41	-6	-38	20	-28	-38	-8	-41	24	4	-4
19	42	43	44	27	-26	3	-43	8	-21	-34
-23	12	-19	-32	-12	43	-21	8	-1	40	-25
-43	20	-45	-40	6	-15	38	-33	-30	-9	45
-31	15	-15	5	-40	7	-42	1	-30	16	29
|
41	-6	-38	20	-28	-38	-8	-41	24	4	-4
19	42	43	44	27	-26	3	-43	8	-21	-34
-23	12	-19	-32	-12	43	-21	8	-1	40	-25
-31	15	-15	5	-40	7	-42	1	-30	16	29
-43	20	-45	-40	6	-15	38	-33	-30	-9	45

-18	8	3	17	12	12	3
4	-3	-7	15	-5	-2	-12
15	-6	7	-11	7	37	14
|
15	-6	7	-11	7	37	14
4	-3	-7	15	-5	-2	-12
-18	8	3	17	12	12	3

-1	1	-8	-1	-1	0	18	2
2	0	-38	0	-1	3	1	-1
|
2	0	-38	0	-1	3	1	-1
-1	1	-8	-1	-1	0	18	2

-29	-14	11	-39	12	-23	11	2	-1	9	12	-36	8	16	-34	-10
15	2	1	20	-3	12	-6	-25	7	-10	-7	19	1	12	16	18
|
15	2	1	20	-3	12	-6	-25	7	-10	-7	19	1	12	16	18
-29	-14	11	-39	12	-23	11	2	-1	9	12	-36	8	16	-34	-10

-8	31
-17	5
-1	35
1	27
-4	0
-13	21
|
1	27
-1	35
-4	0
-8	31
-13	21
-17	5

-14	0	-22	22	-21	-21	-6	-14	-16	-4	9	-10
-9	0	-13	-10	-34	10	-14	5	-34	-12	-3	-29
2	-4	8	-22	-4	36	-7	-9	4	9	26	-15
|
2	-4	8	-22	-4	36	-7	-9	4	9	26	-15
-9	0	-13	-10	-34	10	-14	5	-34	-12	-3	-29
-14	0	-22	22	-21	-21	-6	-14	-16	-4	9	-10

-7	39
-1	-20
4	19
|
4	19
-1	-20
-7	39

30	-14	-10	7	-23
44	3	4	26	-4
-25	2	-14	1	8
7	32	37	-1	0
0	-4	-20	-15	-19
|
44	3	4	26	-4
30	-14	-10	7	-23
7	32	37	-1	0
0	-4	-20	-15	-19
-25	2	-14	1	8
---
-2	-6	-8	5	-9
12	4	-10	3	4
-10	-1	-34	15	10
0	-20	2	23	-2
|
4	-10
-1	-34

8	8	-32	2
-15	-3	-45	37
-15	20	31	-6
10	5	-13	-8
|
-3	-45
20	31

21	-6	7	17	8
41	2	3	28	8
24	0	7	12	7
|
2	3
0	7

9	-5	9	0	-27
-11	3	-5	-3	24
-5	-4	0	15	-5
0	0	1	23	46
-12	-2	5	15	7
|
3	-5
-4	0

-1	44	0
-12	-21	-12
8	-9	0
14	0	11
|
-21	-12
-9	0

3	-5	-4	3
-13	-15	-18	31
0	8	4	10
2	-10	7	-1
-6	11	-4	34
|
-15	-18
8	4

-1	0	1	43
0	0	18	43
0	1	43	43
-3	38	42	41
-1	15	42	43
|
0	18
1	43

-9	-36	-22	-30	-24
-42	-9	-33	-28	-26
-13	2	-11	-19	-19
|
-9	-33
2	-11

-12	15	-18	-10
1	-13	-2	-2
13	-1	4	31
-39	-28	16	-13
|
-13	-2
-1	4
---
-14	-9	5	-18	2
19	-16	41	-23	-6
-4	4	-7	8	-15
-4	-24	-12	13	-27
-26	-19	-26	15	-34
-11	-6	-2	-18	-1
23	-24	42	-19	0
-9	-21	6	0	-20
6	-26	33	-8	-4
-17	-12	6	-26	6
-12	-4	-2	-11	-35
18	-22	28	-12	-9
|
18	-22	28	-12	-9
-12	-4	-2	-11	-35
-17	-12	6	-26	6
6	-26	33	-8	-4
-9	-21	6	0	-20
23	-24	42	-19	0
-11	-6	-2	-18	-1
-26	-19	-26	15	-34
-4	-24	-12	13	-27
-4	4	-7	8	-15
19	-16	41	-23	-6
-14	-9	5	-18	2

-5	-4	1	-1
-43	1	-1	5
-8	-1	4	-2
-14	-16	-2	-4
37	42	12	16
-16	-16	-5	9
|
-16	-16	-5	9
37	42	12	16
-14	-16	-2	-4
-8	-1	4	-2
-43	1	-1	5
-5	-4	1	-1

1	0	-10	18	-1	-10	19	11	6	-18	1
-11	-12	-9	12	-14	11	3	1	9	6	-1
-24	-11	13	18	-16	4	18	21	16	-27	0
-19	-22	12	22	-7	-3	33	30	28	13	1
-33	-9	6	12	8	9	-4	-18	-21	-9	-3
|
-33	-9	6	12	8	9	-4	-18	-21	-9	-3
-19	-22	12	22	-7	-3	33	30	28	13	1
-24	-11	13	18	-16	4	18	21	16	-27	0
-11	-12	-9	12	-14	11	3	1	9	6	-1
1	0	-10	18	-1	-10	19	11	6	-18	1

20	-16	8	-19	20
-46	-2	-2	-39	-33
17	3	-9	-42	-23
28	-14	1	-29	3
-43	1	-5	-46	-38
-23	29	2	41	38
20	-29	2	-42	-15
17	13	-9	-36	-14
|
17	13	-9	-36	-14
20	-29	2	-42	-15
-23	29	2	41	38
-43	1	-5	-46	-38
28	-14	1	-29	3
17	3	-9	-42	-23
-46	-2	-2	-39	-33
20	-16	8	-19	20

0	-21	14	13	-3
10	-31	25	37	-30
|
10	-31	25	37	-30
0	-21	14	13	-3

-37	38	-30	22	20	20	-40	-44	-29	-8	-25	31	-6	-39
-16	-8	-12	-15	-19	35	1	40	-18	-21	-11	-31	0	26
-30	-11	18	-6	13	-42	25	-24	-15	41	39	-23	-1	-31
|
-30	-11	18	-6	13	-42	25	-24	-15	41	39	-23	-1	-31
-16	-8	-12	-15	-19	35	1	40	-18	-21	-11	-31	0	26
-37	38	-30	22	20	20	-40	-44	-29	-8	-25	31	-6	-39

36	18
-13	-27
2	7
-23	-15
-18	-17
-16	-20
-8	25
-2	-14
-2	-4
8	3
|
8	3
-2	-4
-2	-14
-8	25
-16	-20
-18	-17
-23	-15
2	7
-13	-27
36	18

5	4	3	1	13	8	1	2	0	0	4	13	6	18	17	4
-1	4	3	8	11	20	5	6	2	1	10	10	10	10	16	8
6	4	1	7	11	40	3	1	3	1	4	6	1	10	10	10
|
6	4	1	7	11	40	3	1	3	1	4	6	1	10	10	10
-1	4	3	8	11	20	5	6	2	1	10	10	10	10	16	8
5	4	3	1	13	8	1	2	0	0	4	13	6	18	17	4
